Rows swapped in pairs by one turn or mirror: which row each one swaps with:
Vur: [-11,80,-126,24,-306,-103,-204,-249,-202,-107,287,-136,343,306,-406,103,-66,-51,-454,-243,-70,-205,62,-245,-279,-129,-477,-100,240,-116,193]
daz: [-20,211,-133,-183,167,-63,40,-376,71,-99,49,-32,-16,160,-382,87,222,83,-505,-45,79,-85,-60,-142,76,-207,-443,-117,-116,27,268]
Figes: [15,50,-163,205,-250,-89,-145,-153,-1,-70,422,43,78,137,-295,347,-164,-196,-414,-171,-77,-127,-125,-38,-68,-172,-486,213,298,21,-29]
kemur: [66,175,-278,327,-206,4,-201,-170,-181,34,509,52,-11,119,-224,251,-53,-114,-336,-46,23,-121,-107,-99,2,-376,-353,94,271,87,-79]
fufe: [83,46,-201,303,-157,-39,-49,-120,67,43,403,59,-65,123,-251,357,-142,-194,-337,-77,-62,-160,-67,15,42,-211,-303,242,319,158,-117]
gaf: [18,87,66,-118,75,75,193,-143,-81,-23,89,-226,111,348,-495,-76,389,170,-356,-245,-172,-264,85,-88,-139,-5,-244,-127,88,1,324]
mitu: [3,-1,-157,-179,-204,42,122,-215,-49,81,89,-104,121,467,-535,-45,298,294,-285,-176,-16,-251,44,-223,-205,-196,-276,-289,-5,-86,356]
Mim: [99,20,65,152,166,36,252,3,101,117,320,-91,-165,106,-369,223,210,10,-263,-107,-120,-166,-83,167,81,33,-249,225,216,206,44]
malo: [113,-120,-178,167,-90,9,198,-6,183,298,359,67,-235,124,-365,317,46,74,-185,5,54,-143,-176,116,96,-137,-264,154,165,144,-3]
fopam: [-54,-128,-213,-14,-147,-145,160,-60,50,20,431,-24,47,266,-194,373,-129,-186,-324,-89,-6,-367,-167,-57,-11,-138,-578,305,229,20,156]
mil: [-220,-138,-16,170,-122,159,69,-243,-142,5,-44,134,-115,290,-341,183,389,126,-206,-214,-53,-214,51,-108,44,-445,-301,-40,-79,-125,119]
Fumo: [-62,-11,-75,20,-258,269,117,-238,28,174,232,-42,-195,261,-199,156,69,44,-431,-18,61,-417,-163,44,143,-423,-189,-208,-80,120,-40]
liba: [23,114,-166,1,-274,-11,-122,-299,-192,-91,156,-156,328,429,-404,11,54,33,-419,-223,-106,-261,169,-312,-269,-210,-303,-197,187,-65,237]
ligip: [-52,-108,-162,-197,-203,-142,114,-158,-120,8,314,-185,299,409,-315,180,-14,-52,-368,-164,-16,-425,11,-251,-214,-86,-543,10,179,-113,396]
Piz: [-41,-31,-89,175,24,209,139,-131,68,38,290,-200,-166,163,-162,305,258,-120,-111,-117,75,-150,18,70,263,-264,-262,284,-48,81,35]
dule: [154,-87,10,283,47,-121,66,-99,-144,439,322,-254,-132,-38,-363,215,-34,-23,-311,-90,123,-141,120,5,37,-34,-141,16,313,116,88]
puv: [27,224,-262,135,-264,16,-260,-278,-350,-61,373,-87,241,299,-322,18,85,29,-403,-141,-8,-182,55,-289,-200,-361,-365,-198,186,-31,136]
panen: [20,-27,-234,-40,-241,60,151,-253,111,11,94,-59,-189,283,-346,59,427,-79,-185,-338,-175,-211,-165,-149,40,-426,-201,50,-75,-86,5]
Paz: [-95,131,-49,-106,-73,52,82,-326,-71,-113,-68,-94,-133,302,-435,25,293,-27,-400,-374,-136,-239,42,-223,29,-413,-290,-93,-65,-65,187]
Pibi: [155,-197,-67,-108,-83,-132,150,-170,-224,268,108,-309,234,206,-504,82,62,75,-345,-108,106,-204,99,-15,-280,39,-23,-149,262,23,169]
Movin: [-31,-291,32,413,-44,6,27,-104,-252,406,219,-50,-20,109,-364,210,183,172,-143,-30,136,-142,188,-8,-43,-129,-195,-43,197,-34,146]
dut: [-33,-55,-186,-151,-110,19,244,-191,87,-96,1,60,-137,220,-374,265,166,-134,-363,-233,-104,-171,-219,72,-2,-292,-176,211,14,67,-117]
vozu: [142,83,-106,28,233,-170,20,-252,22,221,266,-112,-2,-50,-361,194,44,92,-453,116,242,-14,-1,-3,76,5,-341,-51,105,120,231]
Bogo: [254,-213,-141,162,-176,-120,60,-100,-111,495,344,-339,29,113,-393,62,212,17,-150,-150,74,-162,66,-87,-96,-46,-37,-83,237,-37,95]
rodib: [11,-69,-33,34,-41,158,59,-214,-197,140,206,-462,214,323,-296,43,320,113,-137,-137,158,-206,293,-130,-17,-121,-192,-95,-17,-57,346]
nam: [34,-93,-20,46,-242,179,53,-225,-124,381,298,-233,22,251,-253,48,13,166,-409,35,164,-434,4,13,8,-247,-100,-408,48,108,120]
ruko: [-19,-4,-93,-153,-217,-50,-22,-254,-110,-98,210,-206,306,443,-429,-10,139,57,-382,-210,-15,-367,112,-320,-239,-91,-447,-50,161,-154,380]
Povi: [56,-91,-144,139,-126,-64,63,-74,138,63,443,1,-75,152,-277,356,-89,-148,-302,-52,42,-269,-129,2,58,-76,-440,407,313,63,26]

Swapped with nam: Fumo
Swapped with fopam: ligip
Swapped with Mim: gaf
Swapped with Piz: rodib
Swapped with kemur: puv
Swapped with Pibi: dut
Swapped with malo: mitu

Rows swapped in pairs by one turn or mirror: which row each one swaps with:
ranal: [-31,-191,130,-9,186,-168,-97,-91,70,-158,-241,2,135,-167,-321,-272,208,-12,144,-128]
nebiz: [-52,381,-62,45,117,-176,90,238,11,-78,143,151,-193,-37,-103,-98,279,-316,-180,58]
gadib: [-357,-63,157,34,62,-183,270,-110,41,18,-19,-163,-156,61,-333,36,165,-303,95,52]
zipig: [-270,44,7,115,100,-341,189,-26,-132,40,98,-133,-211,73,-366,-18,178,-313,-67,145]
mun: [12,10,58,-228,28,247,-111,37,-132,-50,-40,-220,182,-12,-173,-265,196,17,7,-145]
lem: [68,-10,-10,-172,65,159,-108,97,-117,-104,-114,-195,174,-73,-195,-242,80,89,22,-306]
rul: [-6,391,-171,40,67,-215,87,222,-19,-133,76,80,-315,64,-105,-64,108,-326,-100,-133]
Zuveg: [101,202,3,-96,69,80,-113,50,-204,-4,-56,-213,148,-51,68,-277,-43,-89,-74,-250]
zulan: [-187,-147,213,5,152,-157,101,-106,235,-150,-235,43,16,-125,-272,-104,198,-163,212,-102]
tup: [-62,366,-146,91,106,-236,146,290,-71,-36,146,48,-242,-13,-156,-12,138,-280,-197,-53]
kul: [44,429,-66,69,125,-178,18,179,-145,-8,76,-21,-83,-46,111,-166,-3,-302,-193,-119]
kemik: [76,39,-60,-203,-1,175,-111,36,-124,-135,-129,-220,42,59,-170,-238,41,-4,82,-343]
butap: [-246,-81,107,77,110,-312,184,-71,-147,74,51,-181,-182,54,-352,39,81,-249,-61,157]
Detum: [-26,-218,197,29,222,-250,-42,-86,106,-138,-252,72,62,-197,-278,-171,131,-42,105,-62]

Swapped with zulan: gadib
Swapped with zipig: ranal
Swapped with Detum: butap

Rows swapped in pairs by one turn or mirror: which row each one swaps with:
ridi: [324,-130,-247,-184,-14,-236,-239,248,139,-67,212,-130]
sulet: [120,-21,-64,-91,186,-132,-348,383,18,-102,-47,-152]
lodis: [126,-162,289,-121,-48,77,-5,43,-11,343,-68,-52]
nugo: [154,26,-181,-13,66,-126,-384,346,73,-99,-25,-120]
Moma: [-1,79,-277,-52,12,5,-297,168,-36,20,34,-71]
sop: [457,-269,132,-149,-226,-277,-50,145,25,209,113,-80]
podum: [142,53,-222,-34,86,-122,-399,308,39,-84,-6,-90]
ges: [374,-332,239,-65,-99,-111,3,41,50,291,-21,-120]
fir: [-1,-119,231,-88,-49,25,-27,-1,-105,248,-55,55]
simav: [181,-257,365,-56,19,-10,-68,167,59,229,-168,-80]
pof: [83,-57,138,-88,-54,89,19,-37,-77,278,-117,48]
zenu: [57,151,-259,-60,-31,1,-208,86,-63,35,-2,-1]
Kem: [336,-39,-295,-22,-44,-233,-310,209,68,-33,114,-172]
pulid: [206,-81,-310,-19,-113,-194,-297,269,193,14,117,-119]
Savem: [169,-242,355,-131,154,-40,-97,243,7,153,-159,-127]
Sebar: [76,153,-280,-70,15,-44,-339,206,0,-1,70,-112]
sovi: [241,-359,205,-53,-160,-86,10,107,165,309,-23,-82]
keda: [21,-167,210,-100,-37,110,-21,8,-64,325,-109,-38]
pizu: [374,-358,203,-202,-59,-144,24,104,138,210,85,-97]
zema: [358,-156,-212,-59,-103,-243,-433,207,58,-4,43,-264]
kizif: [424,-103,-141,-115,-200,-336,-219,232,30,28,186,-106]
ravag: [143,-148,299,-74,-132,88,-41,65,-72,319,-117,-74]
noki: [272,-16,-268,-152,-23,-115,-331,315,90,-21,217,-37]
mibip: [316,-316,275,-186,-76,-8,-8,145,88,288,78,5]
ruga: [189,-266,343,-83,27,-16,-56,137,13,267,-157,-51]
taba: [-41,109,-202,-47,-13,-53,-282,155,-96,-3,60,26]
nofe: [389,-380,220,-92,-136,-153,-190,82,30,249,-72,-222]
risa: [104,159,-237,-40,-71,-18,-355,236,-36,-18,20,-110]

Swapped with ruga: podum
Swapped with risa: ravag
Swapped with zema: nofe
Swapped with simav: nugo
Swapped with sop: kizif

Rows swapped in pairs by one turn or mirror: which row each one swaps with:
fozuf: [-91,-143,71,49,195,-230,47,-72,155,-30,-20,-139,-7,81,-44,-160,238,-273,40,-120,189,-132,-161,131,-224,108,55]
pusu: [44,159,-34,-38,-164,310,6,31,-95,242,-205,58,-119,-165,30,-278,44,289,-48,-66,132,9,169,218,-58,104,-90]
Met: [230,-294,59,-70,47,-190,-20,-39,-83,-109,237,-56,31,252,-19,9,-20,-137,-265,-84,-39,63,-174,-177,8,21,99]
mamiv: [355,-98,-89,-74,-111,102,2,49,-244,42,133,109,-33,15,-7,9,-133,235,-254,-53,-191,176,144,-121,142,1,27]
mame: [367,-96,-70,-62,-105,96,-20,36,-233,27,149,102,-12,39,10,-15,-138,212,-259,-72,-181,178,141,-146,173,-15,22]
dosuv: [136,-302,53,-18,76,-249,-34,-50,-32,-124,173,-86,48,260,-19,-37,51,-255,-177,-101,34,12,-234,-113,-63,45,83]
Rumal: [351,-70,-64,-85,-123,116,-2,53,-237,49,134,100,-35,1,1,-28,-134,259,-231,-77,-196,175,186,-123,154,4,-3]
kos: [-213,-147,70,46,200,-213,83,-30,105,-14,-18,-78,-31,70,-67,-98,186,-278,87,-110,175,-111,-116,197,-188,190,-42]
gep: [95,168,-83,22,-21,238,116,-63,-11,258,-146,31,-53,-246,36,-93,62,272,-8,-16,63,-12,346,143,59,-8,-181]
bod: [202,-291,38,-28,54,-208,-39,-44,-58,-133,202,-52,62,264,-22,-10,0,-203,-216,-105,-25,49,-185,-163,16,29,107]
tibol: [-148,-45,-11,89,159,-231,-30,-153,155,-54,-36,-148,-42,4,78,-105,183,-229,200,-159,202,3,-158,104,-197,121,22]
did: [-131,-91,97,47,13,43,-131,-98,84,-52,-218,-68,71,-33,57,-119,250,-181,266,-131,164,-94,-59,215,-217,164,-34]
lepi: [342,-44,-89,-64,-128,143,1,51,-258,89,95,106,-49,-41,11,-35,-121,279,-231,-61,-174,177,190,-86,138,-4,-33]
vib: [-144,-71,88,-3,27,-38,-25,-57,118,48,-140,-121,-24,106,4,-288,202,-188,2,-91,317,-138,-213,190,-238,152,10]
Gomug: [95,-285,78,-16,100,-262,-12,-85,27,-121,163,-99,56,260,-33,-33,68,-273,-144,-104,56,-30,-217,-86,-90,73,98]
gazed: [-111,-82,51,60,182,-151,87,-165,213,51,-76,-169,46,47,1,-90,236,-257,46,-52,270,-180,-74,118,-140,40,-70]
vileg: [364,-124,-35,-99,-86,65,-3,25,-234,29,188,69,-34,63,7,13,-135,202,-300,-64,-174,162,96,-161,138,1,34]
Sig: [-6,182,-30,-108,12,215,149,-75,193,101,-216,-16,-207,-61,65,-107,71,170,84,-131,27,126,315,283,-140,146,-103]
lako: [63,209,-151,45,-46,164,0,-53,-74,158,-108,55,-143,-295,115,-103,4,303,145,-122,-11,172,274,130,-2,68,-92]
tal: [16,120,-69,4,-25,196,123,80,-137,208,-97,128,-128,-241,-28,-100,-7,287,34,-65,-48,65,332,223,29,142,-159]
zapur: [146,151,-88,9,-49,222,85,50,-112,212,-102,91,-119,-261,4,-155,35,343,-17,-73,-56,61,331,162,9,52,-74]
zusuz: [-124,38,42,-87,132,-2,128,-128,322,-11,-174,-129,-144,110,47,-105,173,-139,120,-152,147,35,69,269,-256,175,-38]
dav: [-205,-87,101,20,197,-144,135,-77,84,49,-28,-217,-77,54,-9,-201,170,-242,156,-76,204,-110,-37,-38,-209,223,56]
kova: [-7,162,-26,-15,-3,228,167,20,-132,249,-92,-33,-174,-224,25,-201,3,254,106,-36,-2,54,369,-21,-20,179,-50]
Mamok: [180,-312,33,-39,70,-224,-22,-38,-53,-133,193,-52,50,257,-44,7,14,-210,-208,-81,-26,37,-205,-139,-20,46,115]
Nuda: [3,71,10,18,-124,298,-114,-24,-63,86,-266,59,13,-222,79,-120,132,158,237,-112,30,17,212,233,-84,123,-111]
dupo: [316,-6,-72,-60,-136,171,20,41,-228,109,83,113,-56,-65,7,-24,-121,315,-202,-61,-178,155,250,-62,133,12,-22]
zalid: [155,-299,61,-54,65,-234,-34,-44,-27,-135,197,-87,55,268,-31,-23,20,-225,-185,-116,-5,27,-195,-143,-34,54,95]

Swapped with lepi: dosuv
Swapped with tibol: lako
Swapped with Gomug: dupo
Swapped with gazed: gep
Swapped with zapur: fozuf
Swapped with mame: bod
Swapped with tal: kos

